The rows of T fall into 3 groups, and each row is roughly a mix of its group's hidden directions; one row fits no group.
T, 108 rows:
[[ 17  15   4   1 -30 -14 -26   6   7 -20  34]
 [-18 -25 -23 -31  -8 -16  31  -7  -4   9   6]
 [ 16 -13  -3 -29  10  -9 -34  21  22  11  14]
 [-43 -23   3  -4  11 -12  23 -12 -21  -1 -13]
 [-37  13 -19  -4  -1   3  43  -6  -1  -3   6]
 [ 24 -46   6  -4   7  -2 -20 -17  -3  -1 -19]
 [ 42   1   5  -8   5  16 -35  17  -1  11 -10]
 [-14  47  15  12  10   9  14 -12 -13  14 -17]
 [ 26   1  11  -1  30  -1  -6   2   8  46   2]
 [ 33   0  19  -6  22   2  14   6  -3  40   9]
 [ 14 -22  17 -42  17 -15  -2  11   5  21  -7]
 [  8  46  11   5   3  12 -21  -1 -14  26  -6]
 [  0  14   2 -15  27  -9  31  12  15  27  24]
 [-16  22   1  17  -2  11   6  -7 -38 -21 -29]
 [ -9 -36 -25  -3 -18 -16   6   0  16 -16  28]
 [-36  -9 -19 -19 -24 -24  23  -4  11  -4  -1]
 [ 25  37   3  34   5 -11   5 -12   9   9 -15]
 [ -3 -12  -8 -29 -15  24 -38  22 -12   0   0]
 [  2   0 -15   1 -12  24  -9 -43 -24   4 -20]
 [ 22   2  24   1  27 -16  13   9  11  36 -14]
 [-31  18  14  -9   7  18  19 -12 -27   1  27]
 [ 30  22  20  21  10  -1 -38   9   4   4   1]
 [-23 -22 -25  -3 -26  15  -4 -17 -19 -25 -10]
 [-30  22 -17   7 -22  23  -1 -16 -23  -1 -21]
 [ 14  -4  13 -24 -22  -4 -40   8 -21  -9 -17]
 [ 32  21   5   0  19   0  28  -4  19  22  20]
 [-18  -9  -5 -23   2  -1  44  12  14  23  13]
 [-29  10  -7  17 -24   9  -2 -35 -25 -11   0]
 [ -7  -3   4   6  -5  23  -5  -9 -31   9 -45]
 [-14   4  -9 -30  -4 -10  25  23  18  10  32]
 [ 22 -38 -17 -25   3  -5  30   8   8   1  -8]
 [-43  11  15  -9   4  15  -5 -15 -29   2 -17]
 [ 19  43  22  19  15   3 -14  12  -9  13  -2]
 [ 13  36  19   3  26   0  -8  21   8  29   3]
 [-41  24  -8  -4 -22  16   4 -11 -25  -9  -3]
 [ 12  -9  18   6  10 -22 -10  39  23  -2 -25]
 [ 31 -17   7 -33  18   2   8  17  23  17  -4]
 [ 26 -34 -24 -19  -7  -3   2   1  15  -5 -29]
 [ 38 -23  -8   3   4 -18  -3  18  25   5 -24]
 [  5  27  18  17  17  15 -11 -10 -16  25 -31]
 [-38  19   5  25  14  15  16 -15 -20   7  11]
 [  6 -34   2 -24   0  18  16   0 -16  -7 -36]
 [ 11 -35   9 -30  21  -7  10  17  19  13  12]
 [  1 -55  -7 -21  -2  -2  12  -9   7   5  -9]
 [ -1 -32 -20  19 -10  12   3 -36 -13 -17 -10]
 [-37  28 -13 -15 -23  18  11  -7 -16   1   8]
 [-26 -39 -13  -5   2  -2  29  12  17 -12 -11]
 [-47  21  -7  -4  -4  -5  15 -18 -17  -6  17]
 [  7  19  27   6  38  14  20  -8 -12  21  -3]
 [-10  20  -8   5  -7  23  24 -19 -12 -12  39]
 [-32 -16 -15 -28   7 -11  -5  15  18  12  27]
 [ 13  43  19  31  16  -3   2   0   5   6  13]
 [ 45 -22  15  -7  19   1 -21  15  10   1  -4]
 [ -7 -40 -28 -27   1   2  20 -11  -7  13  -2]
 [-35 -15 -22 -30 -21  -8  21  -1   1  -1  11]
 [-16 -34 -24 -10 -33   2   4  -7  -5 -26   1]
 [ 16  -1   3  -1 -15   1 -44  -7 -25 -23 -16]
 [ -5  -7  -9 -14 -21   2 -27  29  33  -4  20]
 [ 29  10  18  -1  18   7 -32  29  18   6  -5]
 [  3 -11  24 -17  13  15   9 -23 -13  34 -25]
 [ 12 -26  -8 -23 -18  -6 -38   8  20  -2  13]
 [ -9 -19 -21  -2 -21  22  -7 -16 -24 -26 -23]
 [-25 -10 -12  16 -36  10  -5 -23 -16 -25   3]
 [ -6  56  15  16   2   4  -3  11  -5   8   2]
 [ 21  28   9  19  11 -13 -11   6  11  25 -33]
 [ 20 -11   6  11  -8 -29  11  -3  36  23  19]
 [ 10 -35 -13 -20   9 -18  15 -13  15  -5  30]
 [-29 -16 -23 -10 -22   0  22 -29 -11  -9  13]
 [ 18 -20  -4  -8 -11 -26  12  11  42   5  17]
 [-11 -34 -17 -23 -19 -12   1  15   8 -30  11]
 [  0  17   3  31 -14  15 -32 -13 -19 -16 -20]
 [-37 -24 -16 -31 -16 -11   9   9   9   3   8]
 [ 14 -29   1 -11   3 -17  -2  21  40   0  19]
 [-17 -36 -16 -25 -19  -8  16  13   6 -21   7]
 [-31  -6 -12  17 -27   1  13 -13 -22 -29   7]
 [  5 -11 -15  17  -6  27 -33 -20 -14  18  21]
 [ 34  20  34  10  10  -9 -20  12   6  16   6]
 [-12  23  -4  21 -20  -4 -22  -8 -18 -12 -37]
 [ 12  15  26   8  39   8   4   1 -10  27 -17]
 [  7 -13  -4 -17  19 -26  30  20  21  18  16]
 [  6  12  15   2  31  -7   8 -11 -11  40 -24]
 [ -5  -8  -8 -26 -38   1 -22  10   4 -31  -6]
 [ -7  49   0  11   4   4   6 -23   2  19  18]
 [ 34 -23   4 -14   1  -8  -4  26  36   3   0]
 [ 38  14  26  12  20  -1 -17  11  16   6 -16]
 [-33   7  -7 -14   1 -17  36 -14 -10  18 -16]
 [ 30  -6   9 -17  16   6   6  11  20  25  33]
 [  9 -31  -3   0  27  -3  16  -4  34  24  11]
 [-27  -9 -19  15 -33  -3  -4 -13  -1 -20  28]
 [-25   5  -5  11 -16  22  -9 -24 -35 -17 -12]
 [  9  17  -3  30   5  35   1   1 -15 -23 -26]
 [-21   5 -22  34   0 -30   5  -4  14  25  -7]
 [  3  28  29  22  19 -16   6  10   7  24  21]
 [-21  26  -1 -27  -6  21  30  -8 -10   5  21]
 [-22 -10  -9  -4 -20  19 -18  -9 -38 -24  -7]
 [ -6 -21   9 -23  27 -15  35   3  13  21   7]
 [  0 -17  -4 -21  14 -14  30   3  27  18  28]
 [ -4  29   9  30   8   8  21 -28 -24 -10  -4]
 [ 15 -42   6  -9 -22  -8 -15 -12 -13 -24 -10]
 [-29   9 -23  18 -34  -1  -9 -14 -16 -21  -3]
 [ -6 -30  -9 -11 -15  -1   7   8  -4 -29 -40]
 [  6 -26  -6 -26   1  -1  31  -4   9 -11  36]
 [  1  -4  -6 -35  38   0   9  11  -3  29  -9]
 [-27  45  -2  12  -4  17  10  17 -11   7 -12]
 [-13 -24 -21  -6 -24  -3  25   4  -3 -34  18]
 [ 20  40  22  21  18  -4 -16  -4   8  16   9]
 [ 38   8  24  10   4 -10 -39   3   4   2   8]
 [-23  29  -3  16 -10  16 -21 -26 -25 -11  -4]]

One row of each group comes first, with its name. Which group is each row after those in?
[  6 -11 -12 -37 -10 -11  22  11  29   8  24] : (60)
[  3  16  22  -4 -18  -2 -33  17 -22 -16 -27] : (11)
[ 20 -15  25  31 -17 -17 -16   6  26  10  -9] : (100)

[  0 -50 -15 -24  -6  -7   6  -3  19   2   9] : (11)
[ 42 -18  -2   4  -1  19 -10 -13  -7   6 -34] : (100)
[-17 -17 -19  -2 -16 -36  32   1  12 -14 -10] : (100)
[ 24 -16   4  -9  11   5  12   9  29  -4  42] : (60)
[ 26  27  16  13  26  -2 -24  12   6  20 -16] : (100)
[ 31 -14   7   8  21  -9 -12  -2  34  17  24] : (11)
[-26 -24  -5 -27 -26  23 -12 -17  -3 -15  -7] : (100)
[ 19 -14   0 -19  25 -20  -8   9  32  10  27] : (11)
[42  3 12  2  8  6 -3 17 22 10 31] : (100)
[ 17  42  12   4   3   8 -29  -9 -11  24   1] : (11)
[ -9 -15 -26  -4 -15 -12  18  21  -1 -42  -3] : (100)
